Here is a table of points, one per row:
[ 1.8  2.1 -1.1 -1.  -0.4  1.6  0.7  2.4  0.   1.  -4.   0.9 -0.3 -1.6
  1.5 -0.2 -1.3  0.3 -2.5 -0.3 -0.7 -0.6 -2.4  1.8]
[-1.6  0.3  1.3 -1.4  1.   0.4 -0.1 -1.   0.1  0.4 -0.9 -0.2  0.2  0.5
  1.1 -0.8 -0.4  0.   1.6  1.4  1.8 -0.1 -0.5 -1.5]
[-0.9 -0.6  0.5 -0.9  1.6 -0.3 -2.6 -0.2 -0.7  0.9  1.  -1.  -0.3 -0.4
 -0.4 -0.6 -0.1 -0.3  1.4 -1.7 -2.2 -0.7 -0.2  0.3]
[-2.7 -0.8  1.2 -1.1  0.   0.6 -0.4  1.2 -1.   0.8 -1.2 -0.2 -0.9  1.1
  1.3 -1.2  0.6  1.1 -1.6 -1.2  0.1 -1.7  0.1  1.8]
[-1.  -0.2  0.8  0.9  0.8 -0.8 -0.8  1.2  0.   0.7  0.6  0.5  1.2  0.2
  0.2 -0.1  0.8  0.   0.5  0.6 -0.8  0.7 -0.4 -1.1]
[-0.1  0.6 -0.1 -1.   1.2  0.5 -0.5  1.5 -0.1 -1.2  1.7  0.5  0.4 -0.8
  0.4  0.9  2.4  0.2  0.5 -0.3  0.9  0.3  0.5  0.6]
[ 1.7  2.2 -1.2  0.7 -1.5  0.6  1.8  0.2  0.5  0.4 -0.6  1.5 -0.9 -0.6
  0.9  1.4 -0.4  1.3 -1.  -0.3 -1.4  0.  -0.3  1. ]
[ 0.7 -0.2 -1.1  0.2 -1.8 -0.7  0.2 -1.1 -0.4  1.4 -0.7 -0.7 -0.1 -0.2
 -0.5  1.6 -0.1  1.1  1.3 -0.2 -0.1 -0.5  1.2 -0.8]
[-0.6  0.1  0.1 -1.5  1.   1.5  0.4 -0.4 -0.3  1.7  0.9 -0.3  0.5 -0.4
 -0.6 -0.4 -1.   0.2 -1.  -0.5  1.1  0.1 -1.3  0.8]
[ 2.3  0.7 -1.3 -0.1 -1.9 -1.7  1.8 -0.2 -0.1  1.1 -2.5  1.6  0.5 -0.3
 -1.1  1.9 -1.8 -2.6  0.7  0.   0.3  0.4  1.8  1.1]
[-1.6 -1.4  0.1  0.6 -0.4  0.3  1.5  1.   2.1 -1.5 -0.3  0.1  0.6 -1.3
 -0.9 -0.5  0.  -1.4 -1.   0.6  0.5  0.6 -1.7 -0.9]
[ 1.  -1.   1.3  0.4 -3.2 -1.5 -0.8  1.6  1.7 -0.1 -1.3  1.1  1.1  0.9
 -0.4  0.8 -0.2 -1.9 -0.4  0.2  0.6  0.   0.   1.3]
[ 0.7  0.9  0.4 -1.1  2.1  2.3 -0.8 -0.1  0.  -0.7 -1.7 -1.5  0.2  0.4
 -0.1 -1.2  0.3  1.3 -0.3  0.6  0.  -2.4 -1.   0. ]
[ 1.7 -1.3 -0.7  2.1 -0.6  0.8 -0.1 -0.4 -0.4  1.   1.8 -0.7  1.7  1.1
  2.7  1.2 -0.6  0.3  0.  -0.9 -0.1  1.2 -0.9  4.3]
[ 0.7 -1.3 -0.9  1.2  0.  -2.5  1.5  0.2 -0.1 -2.1  1.6 -0.6 -1.2  0.7
 -0.6  1.1  0.1 -0.7  1.2  1.   0.7  2.3  1.1 -1.5]
[-0.2 -0.9 -0.4  0.4  1.6 -1.4 -0.4 -0.1 -1.1 -0.3  0.7 -0.7  0.6 -0.6
  0.9 -0.9  0.8 -0.2  0.9 -1.  -0.6 -0.3 -0.6 -1.4]
[-0.3  0.5 -0.2  0.   1.1  0.  -0.6 -1.4  0.5  0.4  3.2 -0.1 -0.6  0.1
  1.7 -1.2 -0.5 -2.1 -0.2  1.3  0.5 -0.1 -0.7  1.9]
[-0.6  0.7  0.1  0.6  1.2 -0.5 -1.   0.8  0.5  0.   1.8 -0.5  0.8 -0.5
  0.8 -0.3 -1.1  2.6 -1.8 -0.2 -0.1 -2.1  2.1 -0.3]
[-0.9 -0.6  1.4 -0.9  1.3 -0.6  0.   0.2  0.1 -0.2  0.2 -0.9 -1.8 -0.9
  0.3 -0.8 -0.2  0.3  0.2  0.3 -1.2 -2.1 -1.1 -0.2]
[ 1.7 -1.2  0.6  0.2 -0.9  0.6  0.5  0.1  1.1  0.6 -1.3  1.7 -1.1  0.9
  0.4  0.5  0.4  0.3 -0.1 -0.1 -1.9 -1.   1.8  0. ]
[-0.3  1.3 -0.2  1.7 -0.9  1.  -0.2 -0.2  0.9 -0.4  0.1  0.3  1.3  0.
  0.4 -0.9  0.8 -1.3 -2.4  1.1  1.5  0.  -1.6  1.4]
[-0.7 -0.2  1.8 -0.2 -0.8 -1.3 -1.2 -0.5 -0.5 -1.5 -1.1  0.   0.6 -0.3
 -1.9  0.3  0.9 -1.4  0.2  0.  -0.1  0.4 -0.4 -1.8]
[-0.9  0.2  0.9 -1.2  0.5  0.5  0.   0.5 -1.1  1.7  0.9  0.2  0.2 -0.6
 -1.1  0.2  1.   0.   0.5  0.4  0.4 -0.3  1.1 -0.7]
[-2.1 -0.3 -0.8 -0.7 -1.6  1.1  0.8 -0.9 -0.4 -0.4  0.9 -0.2 -0.2 -0.8
  0.7 -0.1  0.4 -2.5 -0.7 -0.6  0.5 -1.4 -1.4  1.3]
[ 0.4  0.9 -1.6 -0.3  0.2 -1.9 -0.7  0.1 -0.2  1.6 -0.5 -0.7 -1.1  1.2
  0.5  0.5  0.5  1.6 -0.6 -0.2 -1.8  0.2  0.5  0.9]
[ 1.5 -0.9 -2.1  0.2 -1.5  1.6  2.  -0.8  1.   1.2  0.9  0.3 -0.3  1.
  1.2 -0.6  0.2  0.3 -0.9 -0.5  0.4  1.8 -0.5  1.6]
[ 1.9 -0.3  0.8 -1.2 -0.1 -0.2  0.8 -0.8 -0.2 -1.5 -1.5  1.6 -0.5 -0.1
 -1.6 -2.  -1.3  0.2 -1.4 -0.2 -1.2 -2.2 -2.3 -1.2]
[-0.9  0.7  0.5 -0.4 -0.5  2.7  1.1  0.   0.8  0.   1.3  0.3  0.3  0.4
  1.  -0.6 -0.3  0.  -1.2  0.5  0.   0.5 -0.7  2.6]
[ 0.1 -0.3 -1.   0.4  1.1 -1.3  0.2 -0.6 -1.  -0.2 -0.9 -0.9  0.6 -0.6
 -1.1 -0.7  0.7  1.3  2.4 -0.3 -1.   1.1  2.4  0. ]
[-0.3 -0.9 -0.4 -1.4  2.   0.6 -1.  -1.5 -0.4  0.4 -0.4  0.7  0.1 -1.3
 -0.8  1.1 -0.6  1.  -0.1 -0.4  1.2 -0.8  1.  -2.1]
[ 0.4  0.   0.5  1.3 -4.5 -0.5  1.3  2.1  1.4  0.8  1.5  2.7  1.2  0.4
 -1.   2.1 -1.1 -1.6  1.  -0.7 -0.8  1.2  2.3  1.2]
[-1.4  0.9  0.3 -0.2  0.6 -0.2 -0.2 -1.4 -1.  -0.3  0.7  0.   0.8  0.3
 -0.6 -0.7 -1.2 -0.2 -0.5  1.1  0.2 -0.2  0.7  0. ]
[-0.3  0.4  1.4  0.9  0.  -1.   0.9 -0.2 -0.6 -0.5 -1.8 -0.3 -1.6 -0.2
 -0.6 -0.2 -0.4 -0.4  2.7  0.  -1.2  0.1  2.6 -0.8]
[ 1.2 -0.2  0.2 -1.2 -1.4 -0.7 -0.6  1.1 -0.7 -0.1 -0.4  1.5  0.2 -0.5
  0.1 -0.1 -0.9  1.3  0.6 -0.8 -1.4  0.5  0.5 -0.4]
[ 0.9 -0.8  0.4  0.5 -0.5  0.2  1.   0.  -0.4 -1.6 -1.9 -0.6 -0.4  0.6
 -1.2  1.2  0.2  2.7  2.6  0.9 -0.9 -0.3  2.   0.3]
[-2.6  0.3  0.6 -0.4  0.9 -1.5 -1.8  0.7  0.  -2.3 -1.4 -0.7 -0.3 -0.7
 -0.5  0.1  0.9  1.9 -1.   0.1 -0.8  1.1 -1.2 -1.6]
[-0.4 -0.2 -0.3  1.   0.8 -1.3 -0.1  0.9 -0.2  0.3  0.1  0.   0.2 -1.1
 -0.7 -0.9  0.5  0.7  1.2  0.3  3.2  0.7 -0.6 -1.2]
[-0.1  0.4  0.3  0.4 -0.3  0.1 -1.1  0.9  0.6 -0.4  0.7 -1.3 -0.5  0.5
 -0.7  0.2  0.2 -0.6 -1.   1.1  0.8 -0.1  0.1 -1.3]
[-0.8 -0.8 -0.2 -0.7  0.6  1.  -0.4 -0.5 -0.7 -1.1  1.5  0.4 -0.4  1.
  0.4 -1.6  0.1 -1.3  0.4 -0.4  0.7  0.6 -1.1 -0.2]
[ 2.4  1.2 -1.3 -1.  -2.7 -1.2  0.1 -0.5  1.3  0.7 -0.5  0.6  1.6  0.7
 -1.   0.9  0.5 -1.3  0.6 -1.9 -0.8  2.1  0.4 -0.5]
[ 0.   0.2  0.   2.1  0.  -1.5  0.  -0.7 -0.3 -0.6 -0.5 -1.1 -0.6 -0.8
 -1.5  0.6  0.1  0.7  1.4 -0.2  0.9  1.   1.  -1.7]
[ 0.1  0.   0.5 -1.2  1.3  1.6  0.   0.2 -0.3  1.3  0.4 -2.   1.4  0.4
  1.4  1.2  0.9 -0.5 -1.6 -0.9  1.7  0.2  0.6 -0.2]
[-1.   1.7  0.7  1.1  0.6  1.6  0.7 -0.4  0.7 -0.4  1.1  1.   0.2  1.7
 -0.4 -0.5 -0.4 -0.3 -1.5  0.   1.  -0.2 -1.4  0.7]
[ 1.1 -0.8 -0.6  0.4 -1.2 -1.2  0.4  0.5 -0.5  0.9 -1.   1.7 -0.6  0.8
 -0.5 -0.4 -0.1  1.  -0.5 -0.4 -1.8  1.1  0.  -0.2]
[ 1.  -0.5 -0.8  0.8  2.   0.3 -2.2 -0.9 -0.8 -0.1  0.1 -1.6 -0.3 -0.1
  1.4 -0.6 -0.1  0.5  0.6 -1.  -0.3 -0.7  0.1 -1. ]
[-0.2 -0.6 -0.2 -0.7  0.1  0.7 -0.2 -1.6 -0.7 -0.4  1.  -0.6  0.   0.2
  0.3  0.  -0.9 -1.7  1.   1.7 -0.1  0.1 -0.4  0.2]
[-0.1 -0.5 -1.5  0.1  2.8  1.6 -1.2 -1.5  0.4  0.2  2.3 -0.6 -1.8  0.4
  0.9  0.   0.9  0.2 -0.2  1.6  1.5 -0.6 -2.  -0.4]
[-0.8  0.8  1.4  1.4  0.5 -0.5  1.2  0.3  0.4 -1.5 -0.7 -1.  -0.5 -0.9
 -0.8  0.3  0.6 -0.4 -0.2  0.2  0.9  0.5  0.8 -2.2]
Along one direction, these points spread out more than along any other. Take the direction at right angles to it along which they spread out most. Then take the direction at right angles to both along which they spread out most. Go by this last direction. Where along it does each point below lie, from 0 to 99? 50 is the average, and the first point above lies past it. One standard deviation of the points above along it is 16.
[-0.6  0.1  0.1 -1.5  1.   1.5  0.4 -0.4 -0.3  1.7  0.9 -0.3  0.5 -0.4
 -0.6 -0.4 -1.   0.2 -1.  -0.5  1.1  0.1 -1.3  0.8] 52
[ 0.4  0.9 -1.6 -0.3  0.2 -1.9 -0.7  0.1 -0.2  1.6 -0.5 -0.7 -1.1  1.2
  0.5  0.5  0.5  1.6 -0.6 -0.2 -1.8  0.2  0.5  0.9] 67
[-0.7 -0.2  1.8 -0.2 -0.8 -1.3 -1.2 -0.5 -0.5 -1.5 -1.1  0.   0.6 -0.3
 -1.9  0.3  0.9 -1.4  0.2  0.  -0.1  0.4 -0.4 -1.8] 44
[-0.8 -0.8 -0.2 -0.7  0.6  1.  -0.4 -0.5 -0.7 -1.1  1.5  0.4 -0.4  1.
  0.4 -1.6  0.1 -1.3  0.4 -0.4  0.7  0.6 -1.1 -0.2] 34
[-0.3  0.5 -0.2  0.   1.1  0.  -0.6 -1.4  0.5  0.4  3.2 -0.1 -0.6  0.1
  1.7 -1.2 -0.5 -2.1 -0.2  1.3  0.5 -0.1 -0.7  1.9] 24
[-1.  -0.2  0.8  0.9  0.8 -0.8 -0.8  1.2  0.   0.7  0.6  0.5  1.2  0.2
  0.2 -0.1  0.8  0.   0.5  0.6 -0.8  0.7 -0.4 -1.1] 42
[ 1.7 -1.2  0.6  0.2 -0.9  0.6  0.5  0.1  1.1  0.6 -1.3  1.7 -1.1  0.9
  0.4  0.5  0.4  0.3 -0.1 -0.1 -1.9 -1.   1.8  0. ] 69
[ 2.4  1.2 -1.3 -1.  -2.7 -1.2  0.1 -0.5  1.3  0.7 -0.5  0.6  1.6  0.7
 -1.   0.9  0.5 -1.3  0.6 -1.9 -0.8  2.1  0.4 -0.5] 44
[ 0.9 -0.8  0.4  0.5 -0.5  0.2  1.   0.  -0.4 -1.6 -1.9 -0.6 -0.4  0.6
 -1.2  1.2  0.2  2.7  2.6  0.9 -0.9 -0.3  2.   0.3] 64
[-0.9 -0.6  0.5 -0.9  1.6 -0.3 -2.6 -0.2 -0.7  0.9  1.  -1.  -0.3 -0.4
 -0.4 -0.6 -0.1 -0.3  1.4 -1.7 -2.2 -0.7 -0.2  0.3] 56
[-0.9  0.2  0.9 -1.2  0.5  0.5  0.   0.5 -1.1  1.7  0.9  0.2  0.2 -0.6
 -1.1  0.2  1.   0.   0.5  0.4  0.4 -0.3  1.1 -0.7] 47
[ 0.7 -0.2 -1.1  0.2 -1.8 -0.7  0.2 -1.1 -0.4  1.4 -0.7 -0.7 -0.1 -0.2
 -0.5  1.6 -0.1  1.1  1.3 -0.2 -0.1 -0.5  1.2 -0.8] 53
[-0.3 -0.9 -0.4 -1.4  2.   0.6 -1.  -1.5 -0.4  0.4 -0.4  0.7  0.1 -1.3
 -0.8  1.1 -0.6  1.  -0.1 -0.4  1.2 -0.8  1.  -2.1] 58
[-0.4 -0.2 -0.3  1.   0.8 -1.3 -0.1  0.9 -0.2  0.3  0.1  0.   0.2 -1.1
 -0.7 -0.9  0.5  0.7  1.2  0.3  3.2  0.7 -0.6 -1.2] 35
